array([[-3.44, -4.62,  4.97,  1.67],
       [ 2.71,  7.38, -3.18,  1.41],
       [ 5.47, -2.97, -0.75,  5.29]]) out -2.97

array([[-4.14,  1.35,  3.37, -0.35, -0.45],
       [ 1.58,  3.32,  6.15, -4.75,  0.79],
       [ 4.71, -1.70, -0.60, -2.25,  4.55]]) out -1.70

array([[ 3.35,  3.58,  0.85,  4.09,  2.95],
       [ 0.00,  0.99,  3.14, -6.66,  0.06],
       [-1.72,  2.69, -3.63, -5.68,  0.41]]) out 2.69

array([[ 6.87,  1.01, -1.08,  0.99, -3.64, -0.68, -2.17],
       [-3.42, -4.42,  0.29, -4.23, -3.82,  3.44,  2.56],
       [-5.89, -2.16, -3.92,  2.11,  2.69, -4.14,  3.46]]) out -2.16

array([[-1.47, -3.15,  6.59, -0.79, -2.65],
       [ 0.98, -3.08, -0.30, -0.57, -1.50],
       [ 0.34, -0.38,  0.84, -1.33, -0.69]]) out -0.38

array([[ 2.10,  4.42, -1.64, -2.26,  1.83, -5.73,  2.94],
       [-1.86, -0.65, -0.19, -1.70, -1.74,  1.23,  1.03],
       [-4.41,  0.58,  1.83,  2.47, -1.73,  1.06,  2.61]]) out 0.58

array([[-7.22,  3.46,  7.82,  2.87,  4.87],
       [ 5.71, -0.99, -2.44, -0.13, -2.22],
       [ 6.40, -2.99, -5.86, -4.52, -4.73]]) out -2.99
---
array([[ 1.3, -2.3, -1.7, -1.2, -1.6,  1.7, -0.6],
       [ 0.3, -2.2, -0.4, -1.8, -1.9,  0.5, -1.6]]) out -0.6

array([[ -6.437,   6.331,  14.248,  10.658,   6.457,   7.858],
       [ 17.788,   3.315,  10.381,   8.893,   2.745, -13.716],
       [  1.933,   9.865,   8.937,   9.108,  -8.782,  17.585]]) out 7.858

array([ -76.87,  -57.90,   98.40, -156.00]) out -156.00

array([[-158.00,    0.87, -128.52,  132.03,  -57.85,   19.03],
       [  -4.68,   33.90,  198.19,  181.90,  -31.81,  -74.38],
       [  65.54,   14.91,   34.87,   29.73,  129.54,  137.44]]) out 19.03

array([ 0.047,  0.012, -0.108, -0.137,  0.164]) out 0.164

array([[  9.7,  -1.6,  -4.5, -18.6,  -1.9,  -4.4],
       [ 12.8,  -1.5,   0.5,  -9.0,  -7.7, -13.4],
       [  0.6,   2.5,  -0.1,  -7.0,   1.0, -18.1]]) out -4.4

array([[ 0.050,  0.010, -0.001,  0.160, -0.076, -0.096],
       [ 0.065,  0.013,  0.140,  0.000, -0.180, -0.067]]) out -0.096

array([[ 17.52,  13.97,  -4.63,  14.00,  18.47],
       [  2.83, -12.08,  -0.74,  -9.72, -10.23]]) out 18.47

array([-1.234, -1.161,  1.071,  0.092,  0.077, -1.599, -0.235]) out -0.235
---
885,246,381,364,891
371,463,62,161,605
-> 463

742,438,588,802,351
740,650,650,183,835
182,544,594,190,617
-> 650

-10,-43,-12,-2,6,-35,-40
-3,-21,-5,3,-11,27,-40
-> -21

18,494,-879,-92,-341
195,544,-938,39,-209
-> 544

6,1,6,3,2,2
2,8,4,6,6,7
-> 8

391,456,711,226,344
777,250,235,428,193
302,728,362,721,891
-> 250
---
[[5.06, 0.17, -4.83, -4.90, -1.69, 1.11, -2.84], [-1.85, -1.51, -5.49, -2.06, -4.44, 3.56, -6.28], [-4.48, 0.36, 3.20, -2.77, -7.75, -3.16, -3.71]]: -5.49
[[-3.48, 7.88, 4.49, -3.23, 2.19, 5.21], [-1.14, 2.97, 3.26, -0.06, -6.29, 0.60]]: 3.26
[[3.06, -1.44, 0.21, 0.40, -1.51, -0.58, 1.25], [-2.18, 2.13, -5.83, -3.12, 2.07, -2.57, 1.85]]: -5.83
[[-0.36, -1.46, 5.69, 0.35], [-0.63, -0.01, -3.33, -1.93], [-0.69, -0.15, 3.44, -1.79]]: -3.33
[[1.55, 6.76, 4.53, -5.11], [5.91, -1.49, 0.96, -2.34]]: 0.96
[[-4.41, 0.39, 0.39, -0.55, -5.39], [-0.89, 1.73, 0.47, -0.46, -6.20]]: 0.47
[[-2.83, 2.92, -2.52, -6.38, -0.89], [-3.65, -3.03, 4.74, 2.46, 2.51]]: 4.74
[[0.78, 1.01, 0.23, -0.83, -2.42, -2.69, 0.39], [0.38, -7.16, 1.75, 3.64, 4.80, -4.43, -2.64]]: 1.75
[[-2.57, 7.46, 5.76, -7.73, 2.73, 3.82], [5.90, -1.85, 2.56, 5.55, -0.42, 1.34]]: 2.56
---
[[ 4.15 -3.43  6.39 -1.58  4.29 -5.04]
 [ 0.05  1.84 -7.21  4.97 -0.08  5.20]
 [-7.42  2.80 -1.58  1.85  0.03  7.48]] Answer: -1.58

[[ 2.33 -4.19  7.91  0.31 -5.70  4.95 -4.13]
 [-6.50 -0.24 -6.67 -3.88 -3.08 -5.15  1.83]
 [ 1.57 -0.98 -3.20  1.29  5.86  1.27 -2.39]] Answer: -3.20

[[ 5.18  3.16  1.68 -5.73  0.62 -0.67  2.01]
 [ 4.07 -2.67  0.40 -3.59  0.62 -0.67  2.87]
 [ 5.18  1.22  2.96 -0.38  2.01  0.02  2.01]] Answer: 2.96

[[-0.17 -2.12  4.41  4.59  1.85  0.28  1.71]
 [-1.65  2.58  6.60 -2.07  0.37  3.34  3.19]
 [ 0.90  1.60  6.72 -1.42  0.66 -2.12  2.14]] Answer: 6.72

[[ 0.81  6.15 -0.06 -1.02  1.45  1.43]
 [-0.70 -7.39 -1.61 -1.37 -1.58  1.71]
 [-0.21  4.80  0.80 -2.99 -0.20 -0.24]] Answer: 0.80

[[ 4.57 -3.19 -4.68  2.13  1.78  4.45 -0.33]
 [-0.21 -1.63 -1.48 -1.89  3.27  0.59  2.93]
 [ 2.82  3.40  3.95  2.29 -5.90 -1.11 -6.12]] Answer: 3.95

[[-4.00  6.02  2.59  3.39  0.46  0.92]
 [-3.76 -2.13  1.33 -0.76  0.13  2.80]
 [-2.02 -0.91  0.61 -0.31 -0.18  1.46]] Answer: 0.61
---
-7.05	-6.26	-6.62	-1.94 → -7.05, -1.94

6.81	-0.02	-0.44	0.48	1.11
6.46	2.03	0.26	0.74	-0.53
5.60	0.90	1.00	-0.15	-0.28
→ 6.81, -0.28

0.12	3.10	-0.51	5.79	-7.48	3.72	2.87 → 0.12, 2.87

-0.26	0.89	5.26	6.80
-0.67	4.64	5.10	0.90
-0.67	-4.05	-4.38	0.83
→ -0.26, 0.83

-4.52	-2.94	1.99	-5.90	4.48	-0.67
5.87	3.99	-0.76	6.30	-0.48	-2.77
0.52	-1.70	-0.53	-0.96	1.58	-3.97
→ -4.52, -3.97

-2.94	-1.30	-1.49	0.98	-3.04
-0.89	-1.52	2.50	-5.97	-1.17
2.85	0.10	1.32	2.85	4.87
→ -2.94, 4.87
---
8,22,28,85,3,45,39 ==> 39
16,87,83,226,8 ==> 8
22,85,74,98,26,99 ==> 99
852,171,895,490,105 ==> 105
783,68,179,7,237,862 ==> 862
7736,1363,5579,7637,9602 ==> 9602
12,12,40,49,32,-35,22 ==> 22
